Here is a table of points, one per row:
tensor([1.1, 1.0, -0.9, 0.5, -0.9, 0.4, -1.3, 2.0, 2.0, 0.7, 0.1, -0.5, 0.1, -1.4, 0.2, -1.1, 0.4, -0.1,
        -1.6, 0.3, 0.7, 0.3, -0.5, -0.2])
tensor([0.4, -0.6, -1.1, -2.1, 2.0, -0.8, -1.7, -0.7, 0.0, -0.1, -0.4, -0.4, -0.4, -0.6, -2.0, -1.1, -0.3, 1.5,
        1.7, -0.3, 0.0, 0.6, 0.0, 0.7])
tensor([0.4, 0.3, 1.1, -0.5, -1.5, -1.7, -1.5, -0.1, -0.1, 1.0, -0.5, 1.3, -1.5, 1.6, 0.6, 1.2, 0.1, -0.1,
        0.3, 0.0, 0.4, -0.4, 0.2, 0.5])
tensor([0.5, -0.5, 2.1, 1.3, 0.4, -0.2, -0.9, -0.5, -0.1, -0.1, -0.1, -0.9, 0.9, 0.1, 0.5, 0.0, 1.6, 1.1,
        -0.6, -1.7, 0.7, -0.6, 0.4, -0.1])
tensor([-0.2, -1.0, -1.2, -0.9, 0.7, 0.8, 1.1, 0.9, -0.8, -0.1, 0.5, -0.3, 0.1, -1.6, 0.5, 1.7, 0.1, 0.3,
        -0.9, 0.1, 0.7, -1.7, -2.0, -0.7])
tensor([1.5, -1.3, 0.8, -1.2, -0.1, 2.0, -0.1, -0.3, 0.1, -0.7, 0.5, -0.1, -0.2, -0.4, 1.5, -0.6, -0.4, 0.4,
        0.5, 0.5, 1.7, 0.2, 0.0, -0.4])
tensor([0.0, 1.0, 0.9, -1.1, 1.0, 0.1, 0.3, 1.1, -0.6, -0.5, -1.9, 0.0, 0.9, 0.2, 1.1, -0.6, 0.4, 0.6,
        1.1, -2.3, -0.6, -0.5, -0.4, 1.0])
tensor([1.1, 0.0, 0.7, -1.2, 1.9, -1.1, 0.3, -0.1, 0.6, 0.1, 1.3, 2.4, 0.9, 1.5, -0.4, -0.2, 1.1, -0.9,
        0.4, 0.7, 0.3, -1.2, -1.3, -1.3])
tensor([1.4, 0.0, -0.7, 0.8, -0.5, 1.9, -0.4, -0.8, -0.5, -0.1, -1.2, 0.5, 0.5, 0.0, -3.1, -0.6, 1.2, -0.3,
        -1.5, -1.2, -2.0, 0.1, 0.3, 0.1])
tensor([-0.3, 0.3, 0.7, 0.1, 1.4, 1.4, -0.7, 0.0, 1.6, -1.3, -2.0, 0.7, -0.7, -0.7, 1.3, -0.7, 0.8, -0.1,
        0.9, 1.6, -0.9, 0.5, 0.9, -0.4])
tensor([-0.7, 0.1, 0.0, 0.6, 0.3, -1.9, 1.8, -0.9, 1.4, 1.0, 0.7, -1.0, 0.9, -1.5, 0.0, -1.0, 1.6, -1.0,
        0.1, 0.0, -1.2, -0.3, 0.6, -0.7])
tensor([1.8, -0.8, 1.0, 1.2, 1.9, 0.2, 0.9, -0.7, -0.6, 1.4, -0.1, -0.5, -0.3, -0.1, 0.2, -0.1, -1.8, -1.1,
        -0.8, -0.1, 0.0, -0.2, -0.4, 1.8])
tensor([-0.6, -1.4, -0.1, 0.1, -0.3, 0.0, -0.2, -0.9, -0.7, 0.0, 0.6, -1.2, 2.1, -0.2, 1.3, -0.3, -0.5, 1.7,
        0.7, 0.0, 0.0, -0.5, 1.7, -0.4])
tensor([-0.1, -0.2, -0.5, 0.5, 0.1, -1.7, 0.7, 0.1, 0.7, -2.6, 1.8, 0.9, -1.5, -0.9, -0.8, -1.0, -0.4, -0.1,
        -0.2, -0.9, 0.8, 1.9, 0.8, -0.3])
tensor([-2.0, 0.7, -0.4, -0.1, 0.4, 1.0, -0.9, -0.2, 0.5, 0.4, 0.3, 0.6, -0.2, 2.1, -0.6, -0.1, -1.1, -0.4,
        -1.7, -1.4, 0.4, -1.5, 2.0, -0.6])
tensor([-0.3, -1.0, 0.1, 2.3, -0.8, 0.4, 1.7, -0.6, 0.8, -0.9, -0.1, 1.7, -0.9, 1.0, 0.5, 0.4, -0.7, 2.4,
        0.1, -1.0, -0.5, 1.2, -1.0, 0.0])
tensor([-0.4, 2.4, 1.1, -0.9, -0.8, 0.0, -0.3, -1.7, 1.2, 1.3, 0.6, -1.5, -1.0, 0.1, -0.9, 0.7, 0.2, 0.8,
        0.2, -0.1, 2.2, 0.5, -0.5, -0.1])
tensor([-3.0, -1.2, 0.9, -1.1, -1.4, 1.1, 0.1, 0.5, -1.3, 1.1, -0.8, 1.6, -0.1, -0.7, -0.8, -1.8, 0.5, -0.7,
        -0.5, 0.3, -0.5, 0.5, -0.2, -0.9])
tensor([2.2, -0.7, -0.5, 0.0, -1.4, -0.7, -0.5, 0.2, 0.2, 0.5, 0.6, 0.7, 1.3, 0.6, 1.1, -1.1, -0.4, -0.5,
        0.1, 0.9, 0.1, 0.3, 0.8, -0.6])
tensor([1.0, 0.7, 0.8, -0.4, 0.1, 0.8, 0.7, 2.1, 0.0, -0.8, -0.4, -0.6, 0.5, 0.0, 0.0, 1.8, 0.4, -0.3,
        0.1, -0.4, -0.1, 0.6, 1.1, -1.0])
tensor([-0.2, 0.3, 0.6, 0.0, 0.1, -0.5, -0.6, 0.8, -0.4, -0.1, -0.3, -1.1, 0.7, 0.2, -1.3, 1.3, -1.8, 0.7,
        1.1, 2.4, -1.1, 0.3, 1.5, -1.3])
tensor([0.1, 0.5, 0.9, 0.4, 0.1, -1.3, -0.7, 0.4, 0.6, -0.7, 0.6, 0.2, 0.3, -1.4, -0.7, 1.0, -1.2, 1.7,
        -0.7, 0.7, -1.6, -2.2, -0.7, -0.1])
tensor([-1.0, -0.4, -1.0, 2.1, -0.8, 0.4, -0.7, 1.5, 0.0, -1.1, 0.3, -0.4, 0.0, 0.4, -0.8, -0.5, -0.2, -2.4,
        3.0, -0.8, 1.1, -2.4, -0.3, 1.1])
tensor([0.4, 0.5, -0.5, 1.0, -0.1, 0.0, 0.2, 0.3, -0.7, 2.7, 0.2, -0.2, 0.0, 0.1, 0.6, -1.5, -0.9, 0.4,
        1.3, 0.1, -1.1, 0.4, -1.1, -1.0])
tensor([-0.1, -0.2, -1.0, -0.9, 1.4, -0.9, 1.0, 1.4, -0.1, 0.6, 0.1, -0.4, -0.1, 0.8, 1.3, -0.3, -1.1, -1.5,
        -1.6, -1.2, -0.6, 1.1, 1.5, 0.4])
tensor([0.1, -0.1, -1.4, 1.2, 0.7, -0.5, -0.8, 1.0, -2.3, -0.7, 0.7, -1.4, -2.0, 1.6, 0.5, -0.2, 2.3, 1.1,
        -0.5, 0.5, -0.5, 0.9, -0.8, -0.9])
tensor([-0.2, -0.5, 1.5, -1.7, -1.8, 0.5, 0.9, 0.4, 0.3, -0.6, 1.9, -1.4, 0.3, 1.3, -0.8, 0.3, 0.7, -0.1,
        0.3, 0.6, -1.7, 0.9, -0.8, 2.7])
tensor([-0.3, 0.1, -0.3, -0.5, 0.1, 0.8, 0.3, 1.6, 1.2, 1.5, 0.1, 0.4, 0.4, -0.8, -0.5, 0.8, -0.6, 1.2,
        1.0, -1.5, 0.5, 1.1, -0.9, -0.6])
tensor([-0.3, -1.4, 0.4, 0.5, 0.9, 0.8, -2.1, 0.0, -0.7, 0.9, 1.9, 1.2, -0.3, -1.9, 0.2, 1.2, 0.7, -0.7,
        -0.5, 0.2, 0.1, 0.5, 0.6, 1.4])
tensor([-1.0, 0.8, -1.4, 0.2, -0.2, -0.5, -0.2, -0.2, -0.3, -1.2, -0.6, 0.6, 2.3, 1.1, 0.3, -1.0, -0.1, 1.2,
        -2.0, 1.4, 1.6, 0.2, -1.2, 2.0])
tensor([-0.8, 1.5, -0.8, -0.1, 0.0, 0.7, -1.5, -2.8, 0.4, -1.1, 0.7, -0.4, 1.1, 0.1, 1.5, 1.7, -0.9, -2.0,
        0.5, -0.3, -1.8, 1.8, -1.7, -0.9])
tensor([-0.9, -1.0, -1.0, -0.2, -0.6, -1.3, 0.2, -0.6, 1.7, 1.0, -2.2, -0.1, -1.1, 0.0, 1.0, 1.7, 1.3, -0.4,
        -0.3, 0.6, -0.4, -0.6, 0.5, 1.3])
tensor([0.5, 3.4, -0.1, 0.2, -1.1, -0.2, 1.1, -0.3, -2.6, -0.5, 0.4, 1.3, -1.1, -1.6, 1.0, -0.3, 0.2, 0.1,
        0.4, 0.1, 0.0, -0.6, 1.1, 1.1])
tensor([-0.6, 0.6, 0.7, 0.5, 1.3, 1.7, 1.7, -0.6, 0.5, -0.3, 0.6, -0.9, -1.4, 1.0, -0.2, -1.0, -0.2, -0.2,
        -0.1, 1.9, 0.5, -0.9, 0.0, 0.3])
tensor([1.0, -0.5, -2.3, -0.7, -1.0, 0.8, 1.6, -1.4, -0.4, 0.2, -0.5, 0.7, -0.1, 0.7, -0.7, 1.2, 1.1, 0.0,
        0.5, -0.2, 0.8, -1.0, 1.6, 0.0])
tensor([-0.7, -0.4, 0.9, 1.2, 0.0, -1.3, 0.6, 0.0, -1.4, -0.1, -2.0, -0.2, 1.1, -0.5, -1.9, 1.0, -0.2, -1.5,
        0.2, 0.8, 2.3, 1.7, -0.4, -0.9])
tensor([0.3, -1.1, 0.0, -1.2, -1.6, -1.1, -0.3, -0.9, -0.3, -1.1, -1.4, -1.5, -1.7, -0.3, 0.2, -0.6, -1.7, -0.9,
        -1.2, -0.6, -0.3, -1.1, -1.1, -1.1])
Along one direction, these points spread out more than along any other. How far along it is each point below, from 0 to 99? The average is 50, and the first point in the table lies past the average. One standard deviation of the points above along it is 16.
tensor([-0.6, -1.4, -0.1, 0.1, -0.3, 0.0, -0.2, -0.9, -0.7, 0.0, 0.6, -1.2, 2.1, -0.2, 1.3, -0.3, -0.5, 1.7,
        0.7, 0.0, 0.0, -0.5, 1.7, -0.4]) 62
tensor([0.3, -1.1, 0.0, -1.2, -1.6, -1.1, -0.3, -0.9, -0.3, -1.1, -1.4, -1.5, -1.7, -0.3, 0.2, -0.6, -1.7, -0.9,
        -1.2, -0.6, -0.3, -1.1, -1.1, -1.1]) 47
tensor([0.4, 0.3, 1.1, -0.5, -1.5, -1.7, -1.5, -0.1, -0.1, 1.0, -0.5, 1.3, -1.5, 1.6, 0.6, 1.2, 0.1, -0.1,
        0.3, 0.0, 0.4, -0.4, 0.2, 0.5]) 46
tensor([1.1, 1.0, -0.9, 0.5, -0.9, 0.4, -1.3, 2.0, 2.0, 0.7, 0.1, -0.5, 0.1, -1.4, 0.2, -1.1, 0.4, -0.1,
        -1.6, 0.3, 0.7, 0.3, -0.5, -0.2]) 55
tensor([-0.4, 2.4, 1.1, -0.9, -0.8, 0.0, -0.3, -1.7, 1.2, 1.3, 0.6, -1.5, -1.0, 0.1, -0.9, 0.7, 0.2, 0.8,
        0.2, -0.1, 2.2, 0.5, -0.5, -0.1]) 69
tensor([-0.3, 0.3, 0.7, 0.1, 1.4, 1.4, -0.7, 0.0, 1.6, -1.3, -2.0, 0.7, -0.7, -0.7, 1.3, -0.7, 0.8, -0.1,
        0.9, 1.6, -0.9, 0.5, 0.9, -0.4]) 61
tensor([-0.1, -0.2, -1.0, -0.9, 1.4, -0.9, 1.0, 1.4, -0.1, 0.6, 0.1, -0.4, -0.1, 0.8, 1.3, -0.3, -1.1, -1.5,
        -1.6, -1.2, -0.6, 1.1, 1.5, 0.4]) 40
tensor([1.8, -0.8, 1.0, 1.2, 1.9, 0.2, 0.9, -0.7, -0.6, 1.4, -0.1, -0.5, -0.3, -0.1, 0.2, -0.1, -1.8, -1.1,
        -0.8, -0.1, 0.0, -0.2, -0.4, 1.8]) 53
tensor([0.0, 1.0, 0.9, -1.1, 1.0, 0.1, 0.3, 1.1, -0.6, -0.5, -1.9, 0.0, 0.9, 0.2, 1.1, -0.6, 0.4, 0.6,
        1.1, -2.3, -0.6, -0.5, -0.4, 1.0]) 47
tensor([0.5, 3.4, -0.1, 0.2, -1.1, -0.2, 1.1, -0.3, -2.6, -0.5, 0.4, 1.3, -1.1, -1.6, 1.0, -0.3, 0.2, 0.1,
        0.4, 0.1, 0.0, -0.6, 1.1, 1.1]) 32
tensor([-0.3, -1.0, 0.1, 2.3, -0.8, 0.4, 1.7, -0.6, 0.8, -0.9, -0.1, 1.7, -0.9, 1.0, 0.5, 0.4, -0.7, 2.4,
        0.1, -1.0, -0.5, 1.2, -1.0, 0.0]) 41
tensor([2.2, -0.7, -0.5, 0.0, -1.4, -0.7, -0.5, 0.2, 0.2, 0.5, 0.6, 0.7, 1.3, 0.6, 1.1, -1.1, -0.4, -0.5,
        0.1, 0.9, 0.1, 0.3, 0.8, -0.6]) 55
